Each path is a new rotation, seen through one point. The rows after it are directions, each followed by how far the rotation turns it, in degrees per step (0 if it stays put).
Each turn is a multiple of 5 degrees from 10 to 175, or 0.
Each row of a path follows its step; steps can be skipped.

step 0: [ 33   6 -12  -3  -1  -8  19   2  -8  -6 -25  -9   2   0  20   3 -21   1
   1  -8  -1   8 -26   4  -3 -12 -21   4  -6 -16 -16  -4  10 -14   0 -16
   2]
step 1: [  0  -7   1   4   1   8  -2  -7  -8  21   1 -17  19 -14  22  -3  10  -5
  -2  -6  17   6  -5   9  -2   8   7 -12  -9 -21  12 -15  -7   7 -43  -8
  -9]
step 2: [-11   2   9  -3  10  -9 -10   8   0  10   3  21  33 -11   9 -17   4 -13
 -22  -2 -17  -1  -1 -14  14  11   5   3  16 -24 -12  -5   8 -16   3  12
  16]
step 7: [ 13   5   6  16   9 -19   6  17   6   1  26  -6 -27 -14   4  12  -7 -30
 -11 -16  -7  -8  15   6 -11  10  -6  11  -3 -10   0   5  -8 -20 -12   4
   4]
step 8: [ -5   7  24   3  22  -7  11   1  -1  -1  10   4   5   8  15  -5 -12  15
  10 -24   7  -3 -28 -16 -10 -26  -8  -7   3   8  -5  16 -14  -9 -17  13
  -2]
step 10: [  8  -4  -7  13 -18  -8  -5   7 -11  16   5   3  -3  -4  15 -16  12 -30
  -5  -6  -7  15  -7 -37  -3   2  22   4 -21 -11   2   2  -4  11   0   0
 -14]
step 13: [-11   4 -15  -4  28 -19   5  -5  -4   7 -16   6  -5  -3  16 -11  13   5
 -16 -13 -18  25 -13  -5   6   9   5   2   8 -15   8  -2  28  -6 -13  16
   5]
step 15: [ -3  -9  18   5  -1 -13 -11 -12  16   3   2   8  19  23  10  -5   6 -15
  -1 -10   3   4  12  24 -18  11  10  25  -7 -14 -12  26 -13   2  -7  -8
   1]
step 16: [ -1   4  -4  20  21  -5 -12  14 -17 -10  -4  11  -5  -9  18 -23  -3   1
 -10   8  -3   7  10   4 -22  -7 -35  -6  -6  -7  11  20  -9 -13   8   3
   5]
step 18: [ 18   1  -9 -21   8 -15  -1  -6   1  13  -7  -2 -10  -7  15   1 -32 -24
  -3  -5 -12  -9  20  -4  -1  13  12   7  -6  -7 -14 -11 -19  -7 -25  10
   0]
step 20: [ 10 -15  11  -4   8   7  17  16  -2 -25  18   1   9 -10  -2 -15  -9  -1
 -23   0  14   9 -10   6 -13  10  -3 -24  -4 -27 -12  14   9   5 -11  -5
  15]
Speeds:
[ 6 -3  0 -3  2 -6  3 -1 -4  5  6 -6 -3 -1  5  3 -3  0  3  3  5  3  2  6
  4 -3  1  1  4  0  1 -9  7 -3  0  6  3] | 60
[ 5  0 -1 -1 -6  1  1  3  2 -3 -5  2  1  3  4 -3  4 -8  2  6 12  5  0  3
 -4 -3  0 -2 -4 -2 -2  4  3  3  6 -1 -2] | 70
[-4 -6  4  2  0 -1 -3  5  6  4  1  2 -2 -5  4 -2 -2  8  5  7 -3  6 -3 -1
 -1  9 -1 -7  2 -2 -1  0  2  1  5  3 -1] | 100
[ 0 -5 -3 -3  2 -1  3  3 -5  3  2  5 -1 -2 -2  0 -3  4 -1  4  6 -2 10 -9
 -8 -3  0 -5 -3  0  4 -2 -4  3 -4 -2  0] | 170
[ 6  4  6  2 -4 -2 -4 -6  1  1  8  2  4 -4  2 -4  4  2 -4  5  1 -7  4 -1
  0  5  7  6 -3 -4 -1 -3 -1  1  5 -1 -1] | 85

step 1: [ -7 -22  -9   9   4  24   5 -10   6   2  -1  -3  10  -6   6 -16  -1  13
  -3  13  -5  -1   8  14  21  -6 -16  18   6  18 -16   2  17   5   0  17
  18]
step 5: [ 22   0 -16  13  -1  26   6  -1 -12   2  13  -5   4   3  -4   9  -6  30
  -4   5  14   3  11   7  17 -17   4  11   8  -3  -6   0  14  10  -9  21
   4]
step 6: [ -6   0 -21  17  -9  25  10  -2  -7  -3   5 -36   0   9   9   9   0   9
  -2  14  19 -11  15   2  -5  12 -13   8  -6  -5   2  -4  12  -3  -1  20
  -2]
step 9: [  6  -9 -10  38   9  15 -14   0  -4  -3 -10  -3  -9   0  -6  -1  15  22
 -15  -9   5 -11  -9  13  10 -24  -5   5  18  13 -11   5   7   3   0   3
  -6]
step 12: [ -8  -5  -4  17   2  27  18  -7 -10   9  -4   8  17  -7  -6 -11   2   2
  -9   3   4   5   8   4   5 -13 -12  17 -13 -13   6  -6   3   1   6  28
  28]
step 15: [ -8  -6  -2  20   9  27  -3 -11  -7 -12   1 -28  -7 -19 -20   3 -13   1
  15  15   6 -14  -1  -9  18 -10  -8   4   4   3  -6  -7 -11  12  -1   3
 -13]
step 16: [  8   2  -8  14   7  21  11   2  -9 -11  -2  -1  -4   9 -23 -12  11  19
   4   4   8 -20   7  -7  14 -23  -5   0   7 -18  -2 -12 -12   6   5  26
   1]
step 18: [  8   2  -2  23  -5  15  -2   0 -11   8   2 -23  13  24   7   2  -1  21
   2   2   0 -18  10   9   7 -11   1  18  -1  17  -2 -13   9  -7 -10   7
  25]
step 20: [ -5  -2  -1  36  -5  13  13   2 -13  -8 -17  -6   1  -8 -10 -10  17  15
 -13   1 -18 -24  -6   5  17   1  -6   7  -1   0  14   9   5   0   1  15
  -3]
step 21: [  1  -4   4  28  -8  25  -1 -23  -5  -3 -13  -7  -1  -1   4 -20  16   0
  -9  -7   8  -4 -15  -2   1  -4  -3  21  -2  -1 -12   3   4  20  23  11
  -9]
step 26: [  7  -4   3  27  -1  22   8 -14  -9   4   7  -8   6  -9  -6   9  -9  16
  -5  12   9   1  10  10  23  -7   2  27  19   2  -6  -4   4  10 -16   1
 -14]
Speeds:
[-5  2  3 -2  4  3 -2 -4 -9  3  3  2  2  7  0  4  2 -1  0 -5  3  2  4  1
  4  5  2  2 -4 -1  5 10  1 -1 -7  3  2] | 55
[-4 -5  0  2  3  7 -2  5  2 -1 -3  9  4  5 -1  5  2 -4  4  3  0  4 -2  4
 -1 -1 -6  4  2 -6  2 -6  0 -1 -2 -9 -2] | 25
[10  0  5  1  4 -6  2  1 -2  4  0  0  7  1  6 -2  3 -3  4  8 -1  0 -1  3
  1  5 -7 -1  3 -2 -6  5 -2  1 -2  3 -5] | 10
[-5 -3  1 -2  3 -3  3 -1  2  2 -1  5  0 -8 -5  7 -2  2 -1  6  3  1 -2  0
  7 -7  0 -1  2  0 -5  1 -2 -1 -8  7  6] | 100
[ 0 -2 -1  5  4 -2  6 -5  0 -1 -1  3  1 -1 -1  0 -3 -2  5 -5 -4 -2 -6 -8
  4  3 -3 -5 -3 -6  7 -5 -3 -6  3  5 -2] | 85
[ -3   5   2   2  -4  -3   3   7  -5  -2  -5   1   2  -6  -7  -8   3  -4
   1  -2   1  -2   4  -1  -2  -1   0   1  -2 -10   0   5  -6   4   0  -2
   3] | 85
[-8 -6  2 -2  2  0  0 -6  4 -6 -7 -2 -6  4 -1 -7 -2 -3 -2 -1 -4 -3  0  1
  4  3 -3 -1  5  0 -5  4  1  6 -3  1 -6] | 55

step 2: [ -6  13   2  17  -4  12   6  18  -7  -6   8  -8   9  11  -7 -13   2   5
  10 -24  16  -4   0 -15  -7 -17 -12  -6   6  11 -19   2   0  21  16  -6
  -7]
step 5: [-12  -6  15 -19 -13 -10   5 -17   4   7  20  -7  -8  -3 -20   1  -4  -6
  -6 -15  17  -9  -5  11  17   3  10 -18  -9  -2   0  -2  11   8  -9   5
  12]
step 6: [ -9   6  -3  19   1 -17  16 -18  -4   4  -8  -5   5  10  16   9   4 -16
  -3  -5  23   7   4 -10  -2 -13  -7  13  19   4 -10   7   3  18   4 -18
  -5]
step 7: [ -6  -3  -4  -7 -11  -3  30  -2  16   1   9   6  -6 -13 -12  -9   3 -12
   0  -9  -9  -4 -23  11   0  -7 -22  -7  -6   1   8  17 -23  -5   5   9
   0]
step 13: [  3  10  11   1   5 -18   6   8  18   9  25  13 -16 -16 -11   6 -11  -1
 -14 -12   9 -14  -1 -21   9  12  -9  -5  -1  15   5  11  -1   8   3   8
  -3]
step 15: [ 13   1   5   5 -13  10   2  21  22   7   1  10   9   5 -24  -3  -3  14
   1 -27  -2  -4 -20   5   2  -7   0 -18   8  -8  -6  10  -2   0   0   9
 -14]
step 20: [-24   3  -8 -16 -14   2  17   6   4  -6   3 -11   9   1 -16 -16  -9  -2
  13  -2   7  10   4  -1  13   1  -5  -5 -20  20  -8 -10 -20 -11   6   4
   5]
step 23: [  9  -8   2   6  -9  -9   6  -6  15   7   4  23  -5  21 -19   1   4 -20
   8  -6  16   4  -3  -3 -17  -1 -14 -18  -7 -26  -2  -1  -2  12  -7  -3
  -3]
step 24: [ -4  -9 -16   4 -19 -17  22 -20  -1  -6  -1  -7   4   3  -9   2  -5 -15
 -13  12  12  -9   7   5  18  12   7   5  -7  27   3   6   4 -12  -6  -1
   2]
step 25: [  5  21  10   8  -1 -22  25   5   8   2   7  -7 -25  -4 -10 -10  -9   1
   6 -17  -4   4   5 -10 -13  -3 -16  13   7   2  -9  -1   5  20   2  -2
 -10]
step 26: [-18   8  -2  -9 -11  -6  -9   0   3   1  -5   6   8  -9 -17  20  -4  10
  -4  -3   7 -16  -6   0   3   4 -17  -8  -2  26  12  19 -20   1  16 -13
   2]
Speeds:
[-3  0  0  3 -4  3  1  0  2 -1  5  3 -1  1  7 -2  6 -3 -5 -4  2  4  2  0
 -5 11  3  0  4  5 -7 -1 -4 -3  2  3  6] | 100
[  7  -7   2  -5  -3  -5  -1   5   2   3   0  -1  -1  -2  -4 -10  -1  -3
  -2   3  -1   5  -1  -5   1   0   3   4  -1   7   0  -6   0  -6  -7  -4
   1] | 90
[ 1  2  2 -6  6 -1  5 -2  5  2  0  6  0 -4  7  4 -6  4  2  1  0  7  0 -3
  0  3 -4  5  7 -1  4 -1 -8  2 -3  0 -4] | 115
[ 2 -2  5 -1 -4  3 -7 -5 -1 -1 -5  4  0  0  3 -3  9  0  2 -2  4  0 -8 -3
 -1 -7 -8  0  6  4  2  3 -1  3  1 -2  2] | 90
[ 2  6  4  1 -5  4  2 -7  2  5  3  6  8  0  2  0 -1  5  2  1 -5  3 -3 -2
 -2  0  6 -2 -7 -1  0 -1  5 -1 -1 -9  4] | 60
